In the rows, 128 means zero.
The rows of A fall into a few groups, which share some directions, and each row is roughly a mix of its group's hidden directions.
A:
[[138  86 159 124 126 110 172 134 161 140]
 [123 179 145 116 125 162 100  92 129 117]
 [152 116 157 102  85 141 132 116 166 104]
 [106 153 118 129 176  94 127 104  95 138]
 [ 77 106 132 119  99 113 127  89 106 116]
 [101 133 115 123 156 124 118 149 115 191]
 [118 141 114 125 166  68 134 118 102 135]
 [116 165 135 149  95 121 132  84  93 139]
 [133 149 102 119 110  88  78 152 132 115]
 [ 82 141 121 173 114 113 133 147 154 104]
 [ 96 127 169 106  88 118 153 103 128 145]
 [ 98 117 134 142 133 136 153 161 161 176]
 [141 115 119 142 112 127 126 103 125  58]
 [154  85 161 116  89 118 146 113 110 137]
 [115 130 126 134 106 179  75 125 110 131]
 [159 124 126 140 123  98 170 111 166  99]
 [111 169 108 112 135 134  93 173 150 127]
 [152 119 160 112  93 134 146 116 159  87]
 [136 136 127 144 184 117 155 173 125 134]
 [158 156 121 145 117 124 188 120 132 150]
 [105 140  73 131 149 121 120 107 120 169]
 [107  97 156 120 150 116  81 115 115  97]
 [120 144  89 131 118 143 155 149 149 179]
 [139 168 129 148  93 136 130 140 123  75]
 [122 147 137 107 167  80 165 126 120 142]
 [157 125  74  89  99 131 121 122 129 116]
 [ 83 127 120 150 154 100 150 122  85 121]
 [ 91 119 114 127 115 151 115 177 160 149]
 [125 156 135 137  79 130 119  78 107 136]
 [141  95 183 127 142 121 162 133 143 148]
 [162 171 121 120 136 156 131 116  91 158]
 [141 174 113 129 115 129 103 124 170  92]
 [ 82  98 107 107 118 128  93 112 117 156]
 [151  95 177 111 118 136 156 153 151 131]
 [ 86  95 106 113 106 126  94  97 115 126]
 [131 150 184 160 123 132 135 138 119  90]
 [ 96  90 146 141 130 113 152 152 171 144]
 [133 139 180 105 103 127 165 132 152 148]
 [145 147 116 132  81 146  92  86 123 132]
 [115  87 142 135 136 136 134 108  74 157]
 [113 121 103 129  91 135  87  82 111 119]
 [152 150  98 132 126 150  82 128 128 170]
 [128 169  97 132 123 120  87 144 159 101]
 [124 135  92 168 160 134 150 124 162 102]
 [169 153 101 166 138 135 116 121 115  90]
 [ 72 133 131 173 142 117 135 143 149 143]
 [130  88 146 126 127 110 174 137 166 152]
 [149  85 137 134 116  81 154 107 105 131]
 [111 143 138 136 164 178 166 119 148 132]
 [154 134 108 102  84 146 114 147 132  86]
 [107 135 101 164 162 109 134 125  85 109]
 [ 84 129 112 164 111 106 128 141 157  94]
 [119 141 112 133 168 127 122 161 118 183]
 [108 135  98 145 134 124  69 121  93 128]
 [101 167  86 165 106 120 134 134 138 108]
 [148 124 149  93 109  68 134 133 114 137]
 [179 148 132 119 104 143 176 135 130 142]
 [156 153 125 122  83 158 145 164 139 110]
 [154 129 158 130  99 143 136  70 129 109]
 [137 107 117 117 135 123 171 129 151 184]
 [112 114 145 123 169 119 175 120 102 157]
 [114 117  99 127 157 116 143 109 132 188]
 [106 149  84 149 146 126  79 142 122 119]
 [146 143 155 128 160 123 168 171 145 146]
 [145  85 162 105 154 123 147 120 133 167]
 [106  83 143 129 162  89 122  97 132 128]
 [142 109 134  98  81 148 100 107 160 120]
 [116 114 108 163 156 115 123  84  89 126]
 [ 95 153 153 132 101 113 150  97 100 157]
 [131 142  99 129 146 141  92 143 122 186]
 [ 98 125 142 157 103 127 144 168 167 107]
 [133  99 106 160 109 117  89 100  94 117]
 [107 128  87 172 171 127 125 111 118 118]
 [153  84 182 103 140 121 129 121 126 116]
 [133  95 131 119 103  90 101 128  82 145]
 [120 155 146  89 154 109 161 160 144 148]
 [155 142 139 109  74 130  97 135 154 107]
 [147 123 119 136 135  84 151  76 117 104]
 [108 148 135 109 175  93 152 125 104 151]
 [139 121  98 145 103  93  78 121 113 109]
 [130 125 166  96 140  99 164 112 101 154]
 [ 95 124 129 116 159 119 134 156 121 185]]
Here is one row of each group, with its name. Which group are the others in?
[135 108 155 146 120 104 184 132 161 130]	(65)
[112  90 131 117 170 115 151 167 142 106]	(42)
[108 125 109 150 152 113 100  96  78 134]	(30)

[ 91 153 137 133 125 115 138 116  97 182]	(42)
[144  87 103 172 112 112 119 100 115 107]	(30)
[151 112 155 110 115  78 152 100 106 133]	(30)
[146 145 147 138 169 120 168 171 136 137]	(42)
[141 135 130 103 120 148 103 144 153 188]	(42)
[132 135 132 155 118 115 150 101 108  67]	(42)
